(in the rows, 128 means zero)
A single turn carries every row of the set below to another of its rows. Some are shown first; where does it send the rows asked next?
pirem: [143  89 138 139 107 113 151 102 127 126 103 135 122 128 101 127 166 117
 122  95]
kovi: [148 121 115 130 140 136 142  94 137 124 114 161 141 106 162 120  98  89
 111 150]
pur: [ 95 142 139 134 144 137 173 141 122  91 152 140 129 144 139 128 129 116
 155 111]
bizop: [127 137 111 118 132 155 149 100 120 111 150 116 160 119 108 139  77  90
 173 118]
didad: [108 171 133 134 160 122 168 131 111 119 155 160 139 126 136 139 121 106
 142 122]
gidun: [120  89 125 115 104 135 139 119 130  89 131 132 143 128 152 107 142 105
  99 150]
Bebuz: [138  84 150 140 109 124 142  96 122 127 118 128 133 144  91 124 159 120
 104 103]
Timef: [164 123 124 142 108 120 125 111 113  96 142 122 149 148  96 121 138 120
 110  73]
gak: [109 164 148 134 157 131 163 136 108 111 158 166 155 125 128 147 113 114
 127 125]
kivar: [115 152 120  79 133 136 112 132 139 136 129 127 124  97 119 169 119 137
 120 141]
bage: [119 141 133  82 130 151 114 134 147 121 123 128 128  97 119 175 102 145
 122 136]
viket: [102 149 159 134 145 142 165 142 111  92 159 157 156 134 126 145 111 123
 125 122]
rir: [128 117 154 110 135 139 100 134 136 111 104 113  95 126 110 146 163 116
 139 142]
zage: [134 133 111 111 119 148 157 116 122 100 138 126 158  98 109 147  84  95
 179 109]
bado: [124 115 166 114 141 149  90 126 132 111 114 110 108 138 102 148 149 118
 125 149]
ronid: [157 101 134 144 119 113 155  94 133 139  94 148 117 116 107 133 149 109
 130  92]
fabe: [145 114 104 122 126 125 150 110 139 112 105 156 125 100 169 116 123  90
 127 141]
suri: [130 132 110 102 105 134 156 130 112  94 143 128 162  89 104 148 109 102
 170 114]
paduf: [176 133 108 146 116 115 136 110 123 105 124 133 132 130 110 124 132 111
 133  64]
Tidi: [134 123 171 123 153 158  89 117 134 120 112 120 117 134 102 156 127 115
 119 152]
Vitum: [102 160 128 134 155 126 173 135 119 110 152 147 125 135 143 129 129 108
 156 116]
zev: [168 125 115 143 106 115 132 116 118  96 131 125 137 136 104 120 142 117
 125  66]
suvo: [107 153 110  79 138 136 112 124 141 141 135 112 113 112 123 156 128 130
 127 141]
pelok: [139 112 130 129 136 148 131  91 129 117 130 151 157 125 151 118  97  94
  90 159]
Mev: [139 129 147 113 144 133 105 131 138 121  93 127  91 110 117 152 155 110
 149 140]
gogad: [126  96 135 122 119 146 128 104 124 100 139 137 158 136 145 111 118 103
  83 159]
Gug: [100 143 113  84 139 149 112 121 150 134 135 100 107 129 126 150 118 132
 135 137]
diris: [ 96 137 154 134 140 145 170 145 120  82 156 144 143 143 131 137 118 124
 140 115]
bez: [181 142 111 152 129 120 132  99 122 116 127 137 139 133 108 125 116 109
 126  69]
sero: [117 139 110 112 130 150 141  99 108 119 167 106 166 129 100 130  94  89
 157 127]
napu: [112 132 135  88 132 164 115 130 154 113 123 117 121 114 122 169  93 145
 130 130]
bidek: [148 138 153 120 156 140 102 120 140 130  92 138  98 106 116 160 133 108
 144 144]
Kotot: [163 108 140 152 134 123 150  81 133 148  97 154 126 121 105 137 126 107
 122  98]
geteb: [144  91 157 147 124 132 135  82 121 137 121 133 143 148  87 129 135 116
  95 108]
Gid: [178 141 120 151 129 126 124  95 116 118 136 135 150 142 101 125 112 110
 111  76]
nabe: [113 137 109 102 115 135 139 113 100 114 170 107 171 122  93 131 119  95
 148 130]
mos: [157 104 152 153 136 133 140  75 127 148 111 146 140 135  95 135 120 110
 105 106]
Vob: [129  97 110 114 107 125 149 121 137  94 115 140 127 110 163 109 145  98
 121 142]
pez: [146 134 164 123 161 153  94 113 137 130 100 134 112 119 108 162 118 111
 129 150]
bafon: [120 135 109  96 103 128 148 129 101 100 159 118 169 100  97 141 127  99
 154 124]
devov: [169 132 126 148 120 126 120 101 113 107 145 127 156 149  95 124 122 115
 103  78]
rof: [103 132 125  89 137 163 115 122 158 120 129 100 112 129 127 155 100 138
 137 131]

bado -> rir
rof -> Gug
Now these:
pirem -> ronid
fabe -> kovi
suri -> zage
viket -> diris
Timef -> zev

